One turn sends every row of this set to another row. A few are shown first. Where does it send the rows asked after them?
Zurem: [-2 -3 20 -9 -9  2 25 13  4 26  5 -1  2]
tolev: [ 16 -15  21 -11   8  18  28   5   0 -14 -22 -24   0]
rimo: [ 16 -12 -28  -7  -6  23  -2  -9   0  20 -24 -22   8]
domom: [  9 -22   8  17  20 -15   0  13  -7  -8   9   9 -12]
lasod: [  7  -7 -24 -10 -13   7 -12  -9 -37 -19  -8   0   6]
Zulir: [ 44  15  -5 -12   4 -13  13   8 -17  18  -4 -23   9]
lur: [ 14  11  -8  16   3   7  18  -2  -4  -2  15 -45  -2]
gepu: [ 13  -9  26   3 -15  14   3  11  -7 -21  -3 -21  22]
dus: [ 20 -17  16   6  -1 -17  -5  20 -13  -7   1   5  26]
lel: [ 13 -22 -21  -7  -3  26   5 -12  -4  18 -32 -17  -3]
gofi: [ 18 -28  19 -13   6  -2  13 -26   0  -8  20   0  -6]
Fena: [ 22  21  -9   9  -7   4  11  -1  -2  -2  19 -37  -6]
Dano: [ 14 -12 -35  12 -11  -3   8  -3 -41 -12  -1   9   5]
vep: [ 31 -25  21  -4  -3   2  28 -27 -13 -10  17  -3   3]
Daref: [ 27   6  11 -15   6 -15   2 -21  -3  12  17  11   6]
Bagir: [  5 -14 -15 -15 -18  24 -12 -15 -13  -7 -24 -15   9]
bul: [ 21   9  15   6 -13  10  42 -19 -14  -7  16  -2  -6]
kiroz: [  7 -29 -22  21   4  -3   7   4 -35  -5  -4  16   5]
difun: [ 11   8  15 -10   5  -3   1  16 -24   9 -24 -15 -17]
Vokar: [  9 -25 -36  29  -3  10  15  -8 -24   4   6  -3  -5]
gazum: [ 23 -23 -26  20   4  20  13 -19   9  12 -21 -12   6]
sig: [ 46 -15   4   7  19   2  30 -14   9  -4 -16 -15   5]
rekod: [  2   2 -18   0  17 -21  33  12  -3  -6  -2 -17 -15]
beki: [  1 -26 -32   6  -5  -4   8   0 -37 -11   1   9   4]
Rova: [  8  -9 -21 -25  -7  17 -15  -9 -18  -1 -23 -13   7]
Nim: [ 39  10   1  -1   6  -4   9   6 -18  20 -11 -33  17]
bofu: [ 15 -28  24   5 -19  -3   9  -7  13  12  10   3   8]
doka: [ 18   3  12 -16  11  -6  29 -19 -16  -3  12  11 -18]
zev: [  0 -18  -7 -16  -6  24  -8  -9 -19 -17 -17 -16  17]
tunop: [ 22  26   2  13 -26  -3   0   3 -11 -11   5 -15 -11]
kobal: [ 12 -23 -16 -14   6  23   6 -13   2   4 -33 -18  12]
ruta: [ 34  16 -14  -1  -9 -31  17  11  -4   4  -7  -2   6]
tak: [ 12 -30  29   7 -20   7  27   1  -2   8   5   1   1]
tida: [  9 -19 -12   2  -9   5 -10  -3 -38 -18  -5   3  26]
Pugan: [ 31 -13   1  32  15   0   9 -15   7 -12  12  -8 -12]
tav: [ 12  21   7  16 -20  -6 -10  -1 -12 -17  -7 -10 -12]
Labep: [ 27 -30  26  -1 -11   3  39  -9 -16   2   5   1   5]
puba: [  4   6  19  -4 -11   3  -4  -8   9  16  23  -2   2]
Mige: [ 13 -16 -36  19  -6  21  16  -4  -2  21 -13 -18  -4]
lanuf: [ 25   3  14   2 -17   0  44   0  -5  17   3  -1  17]
bivu: [ 25 -24 -33  20  -1  17  15 -13  -9  23 -15 -13   2]
putu: [  4   8 -13  -8   7 -14  25  18  -1   0   3 -16 -25]
lav: [ 28  13 -15  10  -7 -35  12   1  -4 -10  -9   0  10]
netu: [ 17 -31  19 -11   0 -11   5 -15  13   8  13   6   3]
Nopi: [ 11 -18 -40  24  -4   5  24   2 -24   7  -6   0  -6]
godi: [ 12  13   8 -14   1  -3  11  19 -22   5 -10 -15 -27]
falo: [  8 -16 -23 -12 -18   1  -9  -9 -30 -16 -12   2  21]
surid: [  9 -27 -27  37   4  12  14  -8 -11   4  -6   2  -9]

kobal -> gazum
vep -> gofi
ruta -> tunop
And these:
puba -> Zurem
Pugan -> domom
lasod -> Rova
rekod -> lav
beki -> falo

One turn sends every row of this set to another row. A few are shown first. Where does it send the rows asked after them?
Vened: [ 21  -9  19  -2 -48  -5  13   9   6 -11   3  -7]
murot: [ 16  15  25   0 -22  -7   9   8  19  -8 -14 -28]
Kufot: [ 18 -14  34  -9 -13  11   3  -6 -11 -28  16   5]
pato: [  4  15  18 -13  -6  16   2  30   6 -11   8  -4]
gefet: [  8   6  13 -17 -16  13  16  16  -1  18  -9  -2]
Dez: [ 14 -17  34  22  12 -38  14  13   0  -8 -11  -4]
foz: [ 14 -21  21  34  10  -6  -1 -17 -17 -16  -5   0]
balo: [ 10 -28  21  24   7  15   7  38   9 -19   4  -9]
Mapaf: [  4  -3  -2   8  -3 -10  -8 -13 -27  -5 -27 -16]
dak: [ 11 -22  12 -10 -28   3   9  37 -18 -14 -12  17]
sofaz: [ 13 -21  19 -22 -23 -16   4  19 -19   2 -26 -11]
fil: [ 18  -3 -17  12 -18  -2  -8   4 -32 -20 -17  -2]
vumo: [-11 -11  11  -8   8 -10   5  17   6  21  -7 -16]
pur: [ 41 -10  -6 -15 -25 -20  18   6   1 -15 -11  -4]
sodun: [ 18 -19  -2 -24   7 -26  -3  26 -13 -16 -19 -11]
Bim: [ 36  -8  10  20   7 -28  18  30  -4 -27  -6  12]
mori: [ -3  -6  21  33  -8  -1  -9  26   8  -6   1 -29]
piz: [ 20 -14  17  35   7   7   6 -13 -16 -18  -3  12]
pese: [ 22 -37  31  -3  11   7   7  19  -5 -34   1  -1]
tef: [ 13  -1  -4 -23  -7 -14  -4  20   0   8   0 -28]
resot: [ 30 -30 -24  14  -8  -9   9  22 -11 -12   5   7]
bezi: [ 25 -10  25  15  -5  -9  26  13   1 -12  20  24]
maf: [ 21  -4  -1   5 -13 -22  21   9  12   9 -30 -17]
Dep: [ 23   7   4 -13 -25   4   2  42  -8 -14 -17 -11]
sanod: [ 16 -23  22   3  34  11  16  14   9 -13  -4  -7]
sem: [  7   8   3   8 -23  17  -3  -9 -25 -13  -4   3]
kaman: [ 20  -6  13   5  28  -7  13   0  -6  -7 -36  -7]
Tuvez: [ 25 -12   2  42   8  -6 -10   4 -14 -31  -2  -5]
Girom: [ 17 -47   2  11  17  -5   8  26   3 -12   7  -8]
mab: [ 20  -8   1  39  10  -1  -9  -4  -7 -22  15  -7]
vuku: [ 14  -1  29  17   6 -24   5  13  13 -14  26 -10]
bog: [ -3  11  -2  14 -12   3 -14  -7 -14  -3  -1 -22]

sanod -> balo
mori -> Kufot
pato -> dak
And these:
Bim -> Dez
foz -> mab
gefet -> Dep
Vened -> pur
sem -> fil

One turn sends every row of this set to another row. A few are shown first. Where does it send the rows asked after them?
zafik: [ 13  20   0 -22 -24  -8 -18  31  25   2 -10 -33 -27 -24  14 -11 -33   5
 -13 -11 -11  37   1 -17  10 -47  -4   9  31   0   8  -7  17   7 -16   6
  15   5 -24]
dagiz: [ 22  27 -12 -14   1   6 -13 -15   8  54   0 -25 -27 -44  35 -10  -5  -9
 -19 -32 -11   3 -15  -4  -8 -34  15  25  -3  25   5  15  25  14  -9  -8
   9  12   3]
Nuli: [  0  20   2  13 -19  -1  -7  15  17  12   1 -22   2   3   1   0  -1 -17
 -14 -26  -6  -9  12 -40   0 -27 -12  16  14  -3 -15 -13   2   4  23 -26
 -17   8 -33]
dek: [ 20  41  -2 -10   3  -9 -50   7  11  19  -1 -12  -3 -24  13 -13  13 -23
   1 -37  20  -2   6 -14  11 -15   2  23  13  48  35  -7  10  27  16 -11
 -13  16 -26]
veb: [ 39   1   0 -17   4  -8 -46  14  16  10  23 -26  -2 -37  30   0   3  23
   5   7  14  13   1  -8  -7  -2   2  33  13  -4  22  -3  12 -13   7 -12
  18  -1  25]
tagi: [  0  16  29   9  14  15 -16 -15   7   3 -31 -22 -23 -27  35   6 -25   8
  18 -18  -1   7  17 -23 -13  -6 -23   9 -14  16  12  12  29   8  12 -15
   0   7  14]
mukar: [-19  -2   0   3 -38   0 -12 -10   0  46  -6  -6  -7 -17  13  10  -9 -12
   4 -16 -29  26   5 -34   3 -16  22   8  16   9  18  -8  -2  15   2 -12
 -10  -2 -29]
tun: [ 28  15  13   3  10   9  -5   8  25  15  -5 -41   6 -18  12   8 -23   1
  24 -18  10  21   0 -25 -20  11   4   9  16  22  40 -14  18  20  49   3
  23 -12   4]
muf: [ -1  14  13  -6  13   6 -23   5 -10  27 -28 -18 -25 -40  37  -6 -30  38
  37 -26   6  28  -6 -17   1 -16   1   9  15  29   1 -15  12  19  27 -18
  17   2   8]
Dabus: [ 25  23   4 -11   1  16 -57  14   7  33 -17 -36 -18  -8   1   0   2 -20
   3 -11 -12   5  15 -11  -3 -27   6   3   9  22  25 -28  23   8  32  -9
   1 -26 -37]
Kapa: [ 19  16  -7 -13   9 -13 -10  10  -2  22  13 -22 -28 -37  20 -14  -8  32
  16 -30  15  19 -17 -13  11 -29  -7  25  -2  10 -14  -4  42   4  33  -4
  28 -22  10]
Ses: [ 20   0 -12  15  11   4  -9 -10  12  11 -12   8   1 -27  15  22  12  -5
   5 -26   8  42   3 -22  15  15  -2  15  21 -15   8  20  -9  12  26 -13
 -11   3  -8]
nereb: [ 32 -23   1 -11   7   6 -29  -1   0   8  -2 -18  -7 -27  23  -5  -3 -11
  -4 -15   7   9   6  -7 -13 -24 -29 -10 -17  55  15  -2   4  20  10  -9
  29   1 -10]
savu: [ 15  -3   3   2 -25  11 -21  14  26  12   2 -11   0 -32  27  -4  -5   6
  -8 -15   1  29 -13  -2   3 -20 -32  15   3 -32  14  -2 -24  -1   7  -7
  14  -5 -21]
zaram: [ 21  19   1   0  -1  16 -26 -24  10   3  10 -16   5 -23  23  -5  -4  -5
  -6 -24  19  10 -19 -11   1  -2  14  75   3  37  14  -2   2  15   8  -7
   5   7 -37]
kosop: [ 13  19  14 -14  13   1 -22   0  -5  -1 -24 -15 -28 -19  43  16 -19 -13
  15 -35 -22  15 -13  -9  -6 -14  18  17  21  15   6 -22  19  16  -3   5
 -32 -16  16]
kiz: [ 30   0  13 -18   2   1 -47  11  -1  -1  14  -7 -29 -23  50   3 -11  23
  23 -20   7  17  -3  -2 -15 -35  19   7  23   8   0 -13  21  18 -19   0
  18 -12  -8]
godu: [ 15  40  -5   6  12  29 -31   8  10   9   1  -6  -4 -28   4 -15 -29  10
   8 -45 -17  15  -5 -21 -28 -19  20  40   8  11 -26 -11  20  20  41 -12
  14   2  -4]
kepem: [ -1 -14  12  15 -24  -5 -21  -9  -6   1   9 -34  -6 -20   6   4   3   3
 -11 -33  17  22  19 -28  19 -25  27  12  20  14  -9   1  -8  13  10  -9
  33  -6 -37]
sagi: [ 29  -4   4   2  -4  43 -27  -6  26  26  -1 -35  -9  -4  16   1 -11   7
   1  -3  -8  29  -4  -7   2 -28  35  47  -5  17  15 -28   8  19  22  -8
   9 -18 -31]
finug: [ 29   9  -1  -3  27   3 -34  10  10 -19  -6 -12  -5 -24  16   3  -6   0
  -8 -15 -11   7   4 -20   4  -5  -4  33   1  11   9  -9   1  -7  34 -13
 -31   0  37]
Vavo: [ 13  11   0  -3   1   1 -16   0  22  13   6  -9  -8 -24  13 -12  -5   1
  12 -21  -3  21   3 -11   1 -17 -26  26 -40   7   4   0  47  11   6  -7
  11   1  36]
Gevap: [  8  16 -10 -16   2 -11 -20  15   4  -7 -32 -18 -13 -25   3  15 -10 -18
   3 -32  -4  48  19 -27  13  -8  14  19  43  19 -23   7  28  18   5 -12
  -2   7 -13]
rugu: [ 18  -1  24 -18  -5  -4 -26 -23  15  34  -4 -30   1 -14  27 -21  21 -33
  -4 -36  -5   7 -14 -23  -7 -20   7  -4  20 -18   2  14  27   9  15 -15
  -3  -6 -14]
bub: [  3  21 -10  13 -19 -20 -17   6  11  24  12 -31   8  -3 -19  -3  -3 -10
  -7 -12  12  28  -8 -35  19  -2   0  27  27   8  16 -26   0   8   1  -9
  25  21  -4]
dud: [ -5  13  -3  -6  -8   3  -9   8  33 -12 -12 -59  -7 -24  41 -12  -4  -9
  -5  -8   1   3 -19 -33   7   7  27  24  28  16  -1  -8   3   1  31  -4
  32   1 -11]
Nof: [  2  24 -25 -10  -5   5 -34  -3  15  -6   8   8  15  -9  21 -39 -11   4
 -12 -34 -15  18 -39 -36  10 -22   7   0  17   8  10 -20   7  20  18 -17
   5   9  -9]
zadi: [ 13 -29   6   0   5  10 -43  -7  22  10  -6  -9 -20  -9   8 -20   4 -15
  18  13 -19  33   5 -37  -2 -14  22   1  16  24  -5   1   1  18  15   2
  23  25  -8]

Gevap -> zafik
tagi -> muf
Nuli -> mukar
And these:
Nof -> rugu
godu -> dagiz
veb -> finug
Dabus -> sagi

